In the rows, 128 means zero.
Each named turn below is shown by a few rows before and after it. Which turns, in which order, take the first row of each later pair to the second? The first pair is answered.
turn M:
[130 123 125 129 128 100  81  83 131  98 153 129 124  94 146 161 129 133
 102 113  85 118] => [122 124 134 141 123 115  96  98 103 105 154 133 131 114 151 182 113 143
 112 133  72 122]
[143 118 127 110 124 145 158 139 127 148 112 133 132 145 134  96 132 136
 138 134 126 142] => [147 120 124 104 127 133 147 127 144 144 115 132 125 130 131  85 145 128
 129 124 135 136]
[134 145 122 157 135 115 138 159 139 104 142 166  97 156 110 106  90 129
 139 143 117 116] => [133 138 127 155 132 124 148 162 134 115 134 164 102 162 110 106  87 131
 148 150 117 123]
[135  98 135  97 118 170 162 119 163 154  87 126 151 135 133  94 136 127
 156 111 167 142] => [139 102 125  98 124 139 132 102 190 133 105 127 133 105 124  86 152 118
 141  88 175 127]
turn Y:
[143  97 131 131 130 120 114 136 121 116 121 142 110 139 108  83 122 136
 136 115 137 126] => [129 107 122 134 111 102  95 107 132 121 141 129 110 106 123 121 132 131
 116 108 119 107]
[102 137 120 130 102 136 117 105 130 146 145 111 142 108 158 187 129 125
 120 139  93 117] => [121 122 136 128 127 167 161 152 104 148 114 129 147 169 141 136 113 134
 162 157 112 153]
[107 104 110 144 149 147 108  93 120 165 179 105 161  63 134  90 139  92
  82  83 177 140] => [ 92 100 118 147 133 181 129 103  92 195 164  98 183  79 153 122 123  99
  89 107 160 148]
turn A:
[128 130 123 127 126 126 130 130 133 132 118 119 126 132 135 132 139 125
 127 131 137 130] => [123 130 123 131 126 125 132 132 131 132 117 117 128 132 136 143 137 125
 124 131 135 127]
[133 124 147 133 134 142 173 168  86 119 114 151 123 197 116  84 125 121
 155 146 142 151] => [143 107 125  96 131 129 151 107 153 143  91 126 123 133 124  57 166  99
 134 109 173 143]
[123 149 107 115 110 136 117 115 137 151 146 115 147  98 165 204 129 130
  85 147 102  87] => [133 148 128 136 131 153 149 176  91 127 143 142 142 166 145 181 101 148
 116 176  98 111]

(two turns a pair)
[118 140 117 135 110 154 111 133  95  95 157 145 116 142 115 148 123 116
 146 146 119 115] => [133 131 119 124 119 152 113 137 109  87 146 155 106 145 100 107 131 114
 153 136 137 126] -> M Y
[111 137 131 148 128 144 130 164  88 114 110 137 148 158 140 157  89 148
 152 160 107 139] => [145 124 114 121 157 109 101 128 161  97 100 140 118 115 114  73 133 123
 138 106 161 136] -> Y A
[102 143 133 144 124 135 161 186 103 126 122 170 147 190 127 128 103 153
 160 171 114 145] => [124 151 125 146 149  85 125 176 136  79 147 182 110 166  97  88 130 143
 143 138 133 131] -> Y M
[165 126 100  94 135  90  85  81 182 123 136 121 112  66 110  93 175 106
  96  86 167 106] => [106 145 120 133  87 141 123 112  88 164 151 110 159 111 162 234 113 142
 103 158  86  99] -> M Y
[139 141 131 139 137 159 115 151  89 119  94 139 113 147 120 120 121 126
 166 140 131 157] => [130 143 113 119 116 142  87  97 133 137  97 111 118  86 138 138 145 111
 135 117 134 132] -> A A
[129 121 142 118 144 174 160 131 113 141  99 121 155 138 136  84 142 116
 147 135 156 135] => [137 138 129 122 149 128 118 107 151 110 127 122 128  97 125  75 164 104
 122 105 163 112] -> M M
[ 94 137 123 160 132 146 140 142  93 126 145 145 163 161 145 180  83  99
 134 155 118 143] => [132 111 120 126 160 150 150 136 138 128 103 153 153 162 122  77 110  85
 151 125 176 164] -> A M
[144  90 140 117 123 153 163 136 132 147 111 141 155 161 141  84 145 133
 154 108 184 153] => [138 117 126 135 122  83  98 103 164 101 171 141 127 104 130 115 162 121
 117  80 168 115] -> Y M
[128 123 121 119 144 123 120 114 162 163 129 111 136 112 132  98 166 125
 134 108 161 122] => [111 130 134 138 125 149 146 144 107 178 131 111 155 147 150 154 136 145
 148 144 127 125] -> A Y
[124 138 124 157 120 145 142 131 105 115 156 145 130 139 139 132  96 135
 126 146 100 139] => [138 120 120 128 128 163 156 114 133 139 120 138 138 131 142  84 116 126
 136 137 132 155] -> M A
[106 128 134 140 101 143 126 101 146 124 136 123 155 112 177 209 135 111
 105 142  86  94] => [137 106 157 131 139 182 181 158 121 121  91 153 153 183 147 117 121 122
 158 156 127 141] -> M Y
[136 130 139 129 115 109 112 137  91  94 152 136 141 154 149 147  55 136
 117 106  96 137] => [146 117 142 120 121 128 131 150  91 100 130 141 146 173 144 119  58 135
 134 108 111 153] -> Y M
[156 129 124 121 158 116 127 136 141  84 135 149  99 139  97  64 137 121
 140 112 171 145] => [ 97 139 124 126  95 157 139 106 103 148 134 108 151 122 157 198 109 133
 118 153 108 123] -> Y Y
[120 134 132 140 114 123 134 145 107 117 139 152 120 158 130 111 113 134
 143 154 107 124] => [138 123 128 121 123 116 123 126 141 115 127 147 111 138 122  73 133 122
 142 130 135 125] -> A M
[ 96 111 119 180 135 159 136 214  68 120 115 125 159 112 112 118 140 184
 126 148  71 138] => [123 100  99 150 148 117  96 165 144 104 108 117 134  49  95  53 189 155
 105  95 117 124] -> A Y
[110  93 113 107 137 177  91 132 102 133 177 129 141 161 176 191 105 142
 144 125 122 104] => [143  70 109  79 164 177  95 128 146 132 143 139 129 159 150 102 132 129
 160  98 173 123] -> Y A
[164 133  62 123 136  81 190 162 107  72 102 163 110 131  70  95 127 143
 100 109 150 145] => [147 145  52 128 116  55 160 135 118  68 128 151 105  89  86 135 137 135
  69  98 131 118] -> A M
[126 113 127 119  96 121 110  98 102 184 154  67 113 132  94 165 145 161
 109  77  59 111] => [157  94 141 113 129 145 147 145  90 173 123  94 105 189  68  88 134 168
 143  82  92 147] -> A A
[128  90 137 118 131 169 120  90 157 119  89 142 132 111 132  59 115  73
 133  56 154 111] => [ 79 118 141 157  94 158 105  91 107 121 136 128 147 104 165 181  84  87
 110  88  85  83] -> Y A
[112 114 134 129 103 129 111  96 134 168  86 111 116 132 137 148 128 142
 111 111 136 118] => [116 117 148 147 115 142 131 134 104 154  92 128 115 171 125 139 108 152
 127 128 130 132] -> A A
[154 131 117 110 149  76  94 107 178  76 158 135  88  66  97  96 167 119
 110  77 146 109] => [110 116 147 115 113 197 190 158  71 160 100 126 162 160 147 168 101 159
 158 164 104 151] -> Y Y
[115 144 123 125 133 104 127 156 101 141 130 155 145 117 138 144  97 136
 131 132 109 125] => [127 127 120 107 137 121 141 149 117 153 102 153 152 117 132 110 105 129
 143 127 132 141] -> M A
[140 145 131 132 135  70 102 122 145  98 144 140  86 101 145 122 120 111
 102 117 121 123] => [115 137 140 129 111 121 142 130 103 150 118 126 129 123 179 175  95 125
 114 154  94 135] -> Y M
[135  92 140 108 110 161 162 106  72 169  84  99 177 152 158 137 122 162
 147 140  94 170] => [156  79 129  84 119 141 140  73 127 169  69  91 165 113 146  89 153 143
 135 106 126 165] -> A M
[121 133 132 107 100 155 141 108 140 154  98 115 150 118 142 118 124 128
 130 126 147 138] => [122 142 123 113 104 123 115  91 163 132 121 114 132  94 134 124 138 120
 113 108 142 121] -> M M
[108 131 124 134 112 106 109 113 139 137 146 124 130 101 138 151 134 134
 115 119 112 111] => [122 134 134 148 132 114 132 155 109 113 147 144 122 150 117 127 114 145
 139 131 115 130] -> A Y
[131 142 147 122 106 154 131 127 133 129 135 147 161 140 122  95 106 163
 162 182 133 169] => [135 153 132 119 106 111  87  90 172 108 162 142 141  90 117  98 133 145
 131 150 140 147] -> Y A
[133 124 136 131 130 119 153 138 103 131 108 125 140 145 121 115 128 117
 135 108 112 126] => [132 129 129 132 126  99 133 119 124 122 121 118 130 124 122 120 137 110
 123  95 114 111] -> Y A
[120  99 144 117 103 171 136 147 107 170 109 156 137 163 149 178 118 146
 121 136  97 141] => [136  84 137  89 107 174 133 117 150 182  82 149 136 135 145 133 141 129
 118 111 128 145] -> A A
[119 136 122 117 140 138 121 100 161 142 113  96 128 107 141 123 146 164
 123 134 141 117] => [112 146 134 141 142 145 135 140 118 125 128 112 126 151 138 140 119 179
 136 158 120 123] -> A A
[127 159 140 155 142  82  82 136 135  94 186 159  97 125 116 129 129 116
 104 122 122  99] => [145 138 152 147 159 120 125 169 115 103 151 178 104 175 104  78 119 124
 139 138 143 133] -> M A
[126 115 121 114 113 123 119  95 136 143 126 124 129  97 139  91 144  99
 147 104 133 134] => [116 135 120 136 107  97 103 106 119 120 162 128 118  97 137 132 135 107
 136 111 109 121] -> M M
[146 116 112 103 132 142 154  49 152 186 109 117 161  72 165 134 153 112
 128 116 133 126] => [160 112 112 100 147 140 158  57 157 179 101 123 156  76 156 106 154 109
 138 111 151 134] -> Y M
[122 131 110 153 130 140 127 105  94 149 161  91 190 112 162 177 120 153
 111 103  41 112] => [132 110 115 126 136 177 156 104 106 182 115  86 206 122 162 140 124 150
 131 109  64 133] -> M M
[117 106 133 126 126 115  98 108 150 101 153 114 127  71 133 131 145 139
 119 130 138  82] => [112  98 151 132 123 165 151 147 100 128 124 123 153 131 142 137 114 160
 154 170 124 112] -> Y A
[139 168 117 126 107 141 139  91 127 131  87 133 150 139 115 134 132 136
 146  90 124 128] => [131 177 118 136 104 131 131  90 122 126 101 132 148 136 118 154 128 136
 140  95 113 121] -> M A
[131 149 127 127 150 130 139 142 107 111 138 130 107 166 131 125 130 138
 131 144 136 137] => [138 137 120 105 151 131 132 113 140 126 118 117 112 139 133 103 149 124
 123 125 158 139] -> M A
[124 131 155 138 144 126 129 156  97 113 143 154 116 173 123 109 121 130
 145 142 136 139] => [119 142 151 148 137  97 103 142 107  99 161 150 107 155 120 125 124 126
 127 135 128 124] -> Y M
[106 131 152 162 111 117 137 160  84  81 131 145  70 151 168 165 137 142
 156 135  63 130] => [134  94 147 118 128 154 165 146 120 120  63 142  83 152 162  78 159 130
 180 121 115 158] -> M A
[126 138 125 141 137 104 119 126 128 119 152 129 115 133 122 128 126 138
 121 129 122 121] => [117 137 130 142 128 127 137 130 113 137 137 125 130 143 133 144 115 144
 130 145 114 125] -> Y M
[119 141  98 121 145  88 142 109 184 107  90 111 122  80  90 137 164 142
 147 100  91 141] => [112 132 114 122 139 139 186 143 141 134  65 114 147 129 103 143 141 155
 174 132  83 166] -> Y Y
[134 122 112 158 121 135  76 128  96 145 149  98 164 104 142 146  90 105
 145 179 108  87] => [149 107 119 146 134 162 103 149  91 155 123 108 169 136 133 106  85 107
 166 183 130 112] -> M A
[129 144 132 141 149 103  97 124 150  85 149 135  78 126  99 107 144 122
 105 109 146 107] => [ 96 152 135 150 112 128 108 115 116 122 151 114 107 128 135 191 125 132
  97 139 102  98] -> A Y
[139 124 128 124 152  89 118 139 128 114 128 121 156 121 119 108 113 133
 114 112 137 134] => [127 128 130 134 139  95 123 148 108 116 133 122 162 131 125 137 103 137
 114 126 119 129] -> Y A
[109 137 124 125  98 106  96 111 141 132 144 112 122 101 150 176 126 122
 111 134 113 107] => [130 110 136 109 118 160 149 150 119 152  93 128 138 156 139 113 112 131
 154 152 142 150] -> Y A
[128 143 116 131 137  69 116 109 125 102 159 133  90 120 113  99 127 127
 110 105 122 144] => [124 147 119 137 139  70 123 121 110  96 163 140  89 135 111 103 117 130
 117 112 121 149] -> A A
[108 116 136 127 122 145 131 137 128 158 119 118 153 113 112 115 125 142
 102 102 142 140] => [ 98 121 138 139 120 145 132 145 109 152 130 117 154 120 116 136 113 147
 100 113 129 137] -> A A
[130 113 141 130 133 135 126 130  98 158  92 135 134 104 124 151  83 120
 135 110 111 126] => [142 106 139 121 143 128 125 130 109 156  82 139 126 104 112 115  92 116
 145  99 130 135] -> M Y
[155 144 127 127 163  92  75  91 179  86 142 159 107  99  92  89 171 123
 110  77 172 162] => [ 93 163 139 152 105 144 111  99  96 142 145 135 166 120 149 241 119 149
 107 143  92 154] -> A Y
[137 132 105 130 148 132 130 141 192 117 123 105 128 119  72 116 141 123
 120 104 161 124] => [106 142 111 143 119 157 145 144 152 145 125  93 153 131 103 192 112 136
 118 138 122 117] -> A Y
[144 145 117 144 148  81  95 125 150  95 157 139  93 125  96 113 133 127
 112 109 131 120] => [132 155 124 161 140  91 104 146 115  97 169 143 100 147 103 151 112 140
 117 132 107 120] -> A M
[104 118  87 104 121 153 150 104 136 189 122 118 135 116 166 175 110 128
 123 155 120 113] => [128 102  94  97 148 166 174 130 138 180  97 134 129 145 145 106 111 128
 149 151 152 140] -> M Y
